128 stands for zero in the data rows.
Here is a table of points, one per row:
[109, 105, 122, 098, 120, 149, 096, 218, 103, 080, 146, 218, 115, 100, 120, 156, 172, 142, 151, 152, 132, 116, 161, 152, 142, 121, 151, 116, 138, 089, 080, 108]
[097, 163, 161, 132, 175, 122, 136, 159, 127, 078, 113, 074, 121, 106, 149, 111, 109, 157, 061, 165, 120, 130, 133, 121, 092, 139, 147, 127, 130, 096, 160, 139]
[108, 125, 053, 078, 134, 147, 115, 043, 099, 067, 113, 150, 111, 071, 145, 099, 128, 169, 053, 086, 119, 119, 134, 085, 151, 143, 163, 102, 109, 153, 119, 106]
[175, 169, 146, 147, 152, 144, 088, 126, 194, 122, 154, 089, 151, 156, 114, 109, 154, 149, 133, 088, 110, 114, 189, 109, 126, 155, 137, 106, 122, 126, 141, 146]
[160, 144, 184, 127, 085, 117, 116, 138, 098, 174, 137, 126, 102, 119, 146, 103, 110, 099, 111, 095, 128, 173, 188, 099, 137, 091, 122, 142, 172, 139, 073, 139]
[137, 168, 138, 139, 164, 146, 053, 114, 104, 155, 192, 171, 149, 123, 118, 114, 156, 122, 185, 167, 209, 096, 130, 084, 106, 167, 152, 108, 128, 207, 158, 164]
[162, 129, 185, 082, 089, 167, 060, 108, 157, 056, 135, 096, 211, 125, 166, 140, 146, 120, 140, 144, 156, 114, 176, 126, 110, 129, 148, 143, 105, 074, 107, 132]
[069, 162, 166, 145, 097, 115, 171, 099, 123, 147, 072, 131, 164, 137, 180, 115, 120, 131, 133, 085, 194, 131, 146, 083, 104, 192, 152, 113, 164, 140, 094, 097]
[156, 166, 140, 113, 097, 130, 179, 070, 155, 147, 109, 168, 132, 175, 120, 102, 119, 163, 174, 170, 130, 137, 037, 130, 136, 085, 165, 089, 092, 137, 077, 173]
[129, 129, 137, 180, 116, 074, 127, 166, 100, 113, 120, 158, 160, 108, 147, 065, 172, 117, 145, 079, 106, 117, 121, 141, 166, 197, 110, 172, 127, 114, 140, 139]
[133, 164, 113, 157, 151, 149, 108, 142, 117, 152, 138, 150, 085, 166, 153, 115, 073, 189, 132, 126, 136, 144, 123, 137, 090, 167, 103, 150, 094, 081, 101, 078]
[140, 099, 146, 131, 140, 117, 189, 118, 116, 121, 139, 133, 153, 173, 147, 170, 113, 158, 135, 162, 116, 135, 129, 119, 080, 142, 167, 082, 149, 115, 144, 130]
[176, 066, 139, 163, 157, 151, 136, 113, 154, 139, 052, 161, 171, 163, 081, 178, 115, 110, 111, 098, 122, 126, 069, 115, 114, 139, 163, 152, 150, 120, 109, 147]
[117, 143, 147, 081, 178, 127, 116, 126, 136, 163, 134, 142, 157, 161, 149, 109, 145, 101, 124, 097, 100, 150, 143, 184, 127, 116, 173, 165, 130, 087, 141, 090]
[145, 107, 162, 179, 111, 127, 094, 086, 185, 095, 134, 078, 087, 116, 115, 052, 111, 126, 181, 130, 119, 192, 112, 148, 146, 131, 134, 163, 132, 162, 107, 145]
[126, 149, 130, 031, 171, 111, 094, 103, 120, 144, 107, 107, 153, 092, 130, 107, 083, 114, 146, 163, 081, 106, 093, 114, 093, 189, 076, 184, 150, 102, 126, 170]
[138, 147, 172, 149, 100, 093, 101, 081, 099, 145, 090, 145, 140, 119, 116, 172, 129, 140, 133, 128, 118, 132, 118, 205, 176, 165, 116, 142, 082, 165, 151, 058]
[142, 107, 157, 135, 166, 150, 135, 159, 116, 145, 118, 134, 143, 137, 149, 104, 134, 170, 098, 082, 139, 094, 131, 053, 179, 042, 114, 190, 110, 151, 126, 140]
[156, 074, 122, 091, 137, 038, 114, 114, 102, 088, 160, 114, 146, 144, 134, 144, 177, 133, 136, 108, 169, 141, 107, 169, 127, 117, 101, 122, 185, 150, 088, 107]
[056, 099, 124, 143, 123, 125, 159, 119, 146, 123, 215, 175, 145, 111, 071, 074, 140, 134, 168, 103, 114, 143, 109, 114, 125, 135, 103, 111, 110, 086, 128, 156]
[184, 130, 053, 122, 180, 072, 198, 120, 144, 137, 110, 124, 169, 145, 112, 142, 127, 122, 125, 081, 159, 103, 123, 142, 121, 157, 132, 137, 044, 150, 141, 156]
[113, 157, 108, 102, 149, 197, 170, 128, 092, 117, 098, 109, 150, 144, 063, 080, 152, 153, 154, 135, 144, 179, 175, 169, 124, 123, 103, 168, 184, 141, 153, 150]
[082, 096, 151, 144, 114, 135, 162, 101, 063, 118, 095, 183, 113, 168, 084, 125, 125, 106, 135, 181, 172, 088, 148, 116, 144, 153, 109, 141, 146, 094, 123, 102]
[122, 079, 085, 142, 115, 166, 074, 135, 070, 188, 171, 082, 108, 179, 149, 148, 213, 146, 105, 175, 104, 172, 099, 080, 135, 143, 098, 165, 065, 140, 127, 136]
[095, 165, 066, 149, 131, 127, 063, 183, 137, 106, 092, 103, 172, 138, 110, 117, 117, 078, 123, 155, 159, 133, 117, 154, 138, 109, 094, 098, 035, 123, 092, 098]
[144, 157, 162, 081, 147, 154, 162, 156, 145, 142, 149, 080, 098, 121, 123, 129, 215, 099, 083, 149, 128, 097, 113, 161, 136, 196, 141, 082, 116, 173, 061, 124]
[093, 163, 155, 108, 114, 156, 114, 074, 131, 168, 124, 157, 086, 156, 119, 154, 113, 111, 109, 115, 079, 098, 142, 131, 140, 142, 091, 181, 137, 131, 133, 128]
[088, 104, 173, 109, 146, 081, 106, 155, 073, 147, 147, 120, 112, 064, 105, 155, 058, 122, 148, 093, 095, 094, 090, 094, 132, 110, 194, 129, 081, 132, 092, 120]
[112, 172, 117, 126, 151, 101, 165, 165, 138, 171, 117, 157, 143, 101, 150, 121, 121, 142, 084, 142, 121, 209, 144, 094, 164, 118, 093, 094, 136, 112, 105, 168]
[117, 154, 178, 100, 069, 124, 140, 155, 149, 105, 162, 141, 116, 108, 115, 159, 106, 116, 115, 114, 157, 184, 058, 127, 126, 122, 114, 173, 107, 135, 115, 199]
[147, 159, 061, 130, 146, 113, 128, 096, 085, 079, 127, 101, 103, 179, 115, 107, 128, 192, 129, 173, 101, 113, 107, 134, 148, 120, 195, 191, 142, 126, 122, 106]
[126, 175, 120, 126, 163, 122, 135, 113, 122, 152, 148, 115, 111, 143, 121, 168, 161, 129, 159, 078, 102, 070, 074, 141, 087, 087, 050, 084, 177, 120, 136, 111]
[137, 124, 172, 074, 129, 169, 106, 148, 102, 099, 086, 146, 186, 128, 147, 138, 151, 174, 166, 122, 117, 164, 108, 138, 127, 116, 092, 072, 155, 176, 197, 087]
[129, 120, 102, 156, 175, 186, 147, 204, 164, 086, 163, 150, 128, 100, 154, 148, 077, 153, 156, 145, 114, 147, 114, 162, 153, 148, 103, 165, 149, 169, 069, 108]
[144, 148, 145, 155, 131, 175, 120, 132, 118, 141, 086, 105, 093, 096, 079, 159, 095, 153, 137, 139, 148, 094, 125, 186, 181, 122, 127, 066, 164, 095, 140, 178]
[102, 091, 138, 142, 096, 152, 140, 170, 110, 124, 154, 090, 166, 153, 139, 119, 063, 126, 101, 131, 185, 094, 130, 135, 108, 099, 116, 145, 123, 172, 154, 145]
[114, 068, 127, 089, 124, 109, 127, 118, 151, 206, 140, 102, 121, 143, 072, 119, 064, 136, 096, 133, 149, 165, 151, 145, 193, 142, 137, 109, 155, 154, 160, 100]
[161, 086, 157, 097, 086, 107, 154, 204, 168, 122, 128, 123, 087, 145, 101, 121, 140, 129, 116, 170, 080, 126, 166, 091, 065, 149, 145, 116, 126, 177, 103, 077]
[157, 104, 129, 131, 091, 148, 099, 160, 095, 122, 144, 115, 107, 123, 160, 153, 095, 160, 098, 099, 182, 154, 080, 147, 092, 168, 148, 118, 121, 139, 169, 163]
[093, 112, 069, 150, 147, 116, 103, 128, 148, 132, 078, 102, 060, 073, 159, 162, 160, 173, 176, 134, 137, 129, 137, 122, 113, 132, 147, 140, 146, 132, 157, 135]
[104, 151, 101, 087, 146, 140, 144, 101, 136, 116, 125, 133, 123, 115, 035, 178, 122, 113, 137, 086, 126, 127, 197, 153, 118, 102, 141, 138, 086, 174, 114, 153]
[133, 203, 102, 139, 091, 099, 169, 137, 031, 144, 149, 119, 133, 122, 140, 132, 122, 069, 135, 112, 120, 126, 147, 174, 102, 046, 198, 145, 146, 138, 176, 143]
[145, 094, 138, 134, 143, 111, 103, 140, 131, 075, 115, 108, 127, 157, 177, 128, 139, 084, 109, 155, 113, 133, 133, 127, 208, 092, 114, 097, 155, 132, 131, 146]
[065, 150, 070, 135, 093, 057, 085, 135, 187, 111, 075, 166, 136, 134, 128, 154, 118, 078, 102, 163, 124, 130, 126, 120, 095, 112, 109, 158, 171, 168, 121, 147]
[185, 151, 105, 092, 137, 083, 133, 132, 130, 103, 151, 181, 068, 166, 177, 064, 064, 091, 117, 127, 151, 145, 174, 131, 132, 138, 083, 084, 114, 094, 136, 112]
[122, 131, 109, 144, 149, 124, 137, 139, 159, 144, 152, 114, 142, 147, 151, 120, 134, 119, 113, 117, 159, 046, 110, 100, 177, 118, 139, 155, 202, 147, 108, 123]
[101, 098, 080, 148, 076, 159, 113, 117, 175, 164, 167, 107, 155, 163, 177, 155, 125, 115, 109, 132, 098, 080, 167, 161, 119, 140, 154, 129, 152, 106, 129, 175]
[167, 091, 084, 130, 089, 128, 154, 053, 161, 155, 192, 175, 113, 080, 163, 127, 102, 154, 144, 147, 125, 084, 127, 170, 135, 102, 112, 152, 122, 126, 159, 104]
[144, 134, 103, 147, 061, 164, 169, 112, 096, 111, 126, 041, 160, 076, 160, 132, 112, 082, 174, 151, 112, 108, 135, 060, 153, 127, 094, 111, 139, 123, 088, 084]
[116, 135, 151, 160, 158, 150, 163, 117, 152, 165, 160, 086, 139, 105, 149, 155, 132, 090, 111, 156, 165, 139, 107, 155, 156, 141, 137, 137, 106, 085, 132, 056]
[104, 148, 087, 126, 070, 106, 128, 136, 179, 156, 141, 104, 139, 120, 177, 193, 173, 221, 140, 111, 108, 184, 134, 100, 144, 114, 138, 127, 114, 091, 095, 132]
Along one direction, these points spread out more than along any other. Take the direction at right angles to it along which they spread out most. Go by this last direction. For each point below, how far along it does it lie, from 0 to 99? The average is 50, and the first point in the table lies past the average. One standard deviation of the points above along it is 16.
[142, 122, 109, 102, 114, 105, 123, 153, 170, 129, 125, 112, 070, 097, 053, 101, 162, 093, 141, 119, 178, 157, 091, 121, 095, 131, 154, 155, 157, 090, 192, 085] 54
[116, 128, 215, 156, 124, 116, 138, 097, 137, 112, 104, 152, 087, 091, 138, 104, 166, 155, 050, 161, 168, 088, 153, 167, 087, 078, 075, 142, 092, 143, 143, 139] 63
[108, 086, 138, 150, 178, 087, 066, 081, 103, 170, 126, 097, 145, 123, 087, 090, 101, 149, 128, 132, 123, 148, 138, 145, 074, 078, 126, 065, 146, 091, 069, 122] 53
[183, 158, 096, 148, 108, 163, 106, 101, 125, 096, 132, 146, 112, 159, 059, 182, 126, 102, 082, 078, 135, 135, 107, 067, 123, 113, 107, 122, 151, 071, 145, 085] 47
[169, 136, 154, 156, 111, 069, 136, 167, 102, 126, 102, 112, 115, 128, 079, 169, 125, 160, 183, 146, 103, 103, 200, 098, 159, 156, 101, 127, 096, 111, 172, 160] 57
[085, 088, 143, 131, 179, 146, 153, 103, 163, 119, 097, 138, 076, 156, 182, 139, 119, 079, 205, 094, 128, 150, 163, 107, 090, 077, 113, 127, 078, 152, 160, 094] 50
[106, 127, 153, 152, 126, 109, 188, 117, 129, 069, 171, 109, 166, 157, 086, 123, 135, 163, 107, 145, 081, 119, 130, 116, 104, 127, 120, 119, 126, 126, 153, 114] 52
[166, 079, 116, 100, 168, 149, 170, 117, 111, 125, 108, 128, 106, 094, 172, 150, 169, 075, 145, 159, 151, 141, 135, 128, 119, 134, 129, 135, 116, 060, 130, 191] 49
[147, 108, 107, 106, 067, 151, 136, 197, 151, 200, 063, 137, 163, 100, 131, 046, 138, 139, 119, 128, 108, 068, 111, 140, 119, 089, 148, 109, 123, 116, 160, 106] 54
[113, 096, 094, 161, 095, 157, 119, 114, 086, 117, 086, 142, 085, 141, 136, 093, 122, 093, 114, 056, 066, 129, 114, 174, 098, 158, 125, 088, 121, 156, 117, 176] 48
[192, 121, 138, 202, 172, 156, 105, 118, 135, 133, 144, 190, 187, 066, 137, 146, 139, 082, 097, 178, 083, 181, 138, 100, 105, 145, 146, 118, 145, 157, 137, 110] 56
[061, 149, 161, 123, 142, 124, 122, 135, 157, 106, 152, 145, 090, 158, 141, 124, 130, 095, 138, 118, 088, 122, 077, 094, 201, 131, 172, 076, 120, 122, 182, 152] 51
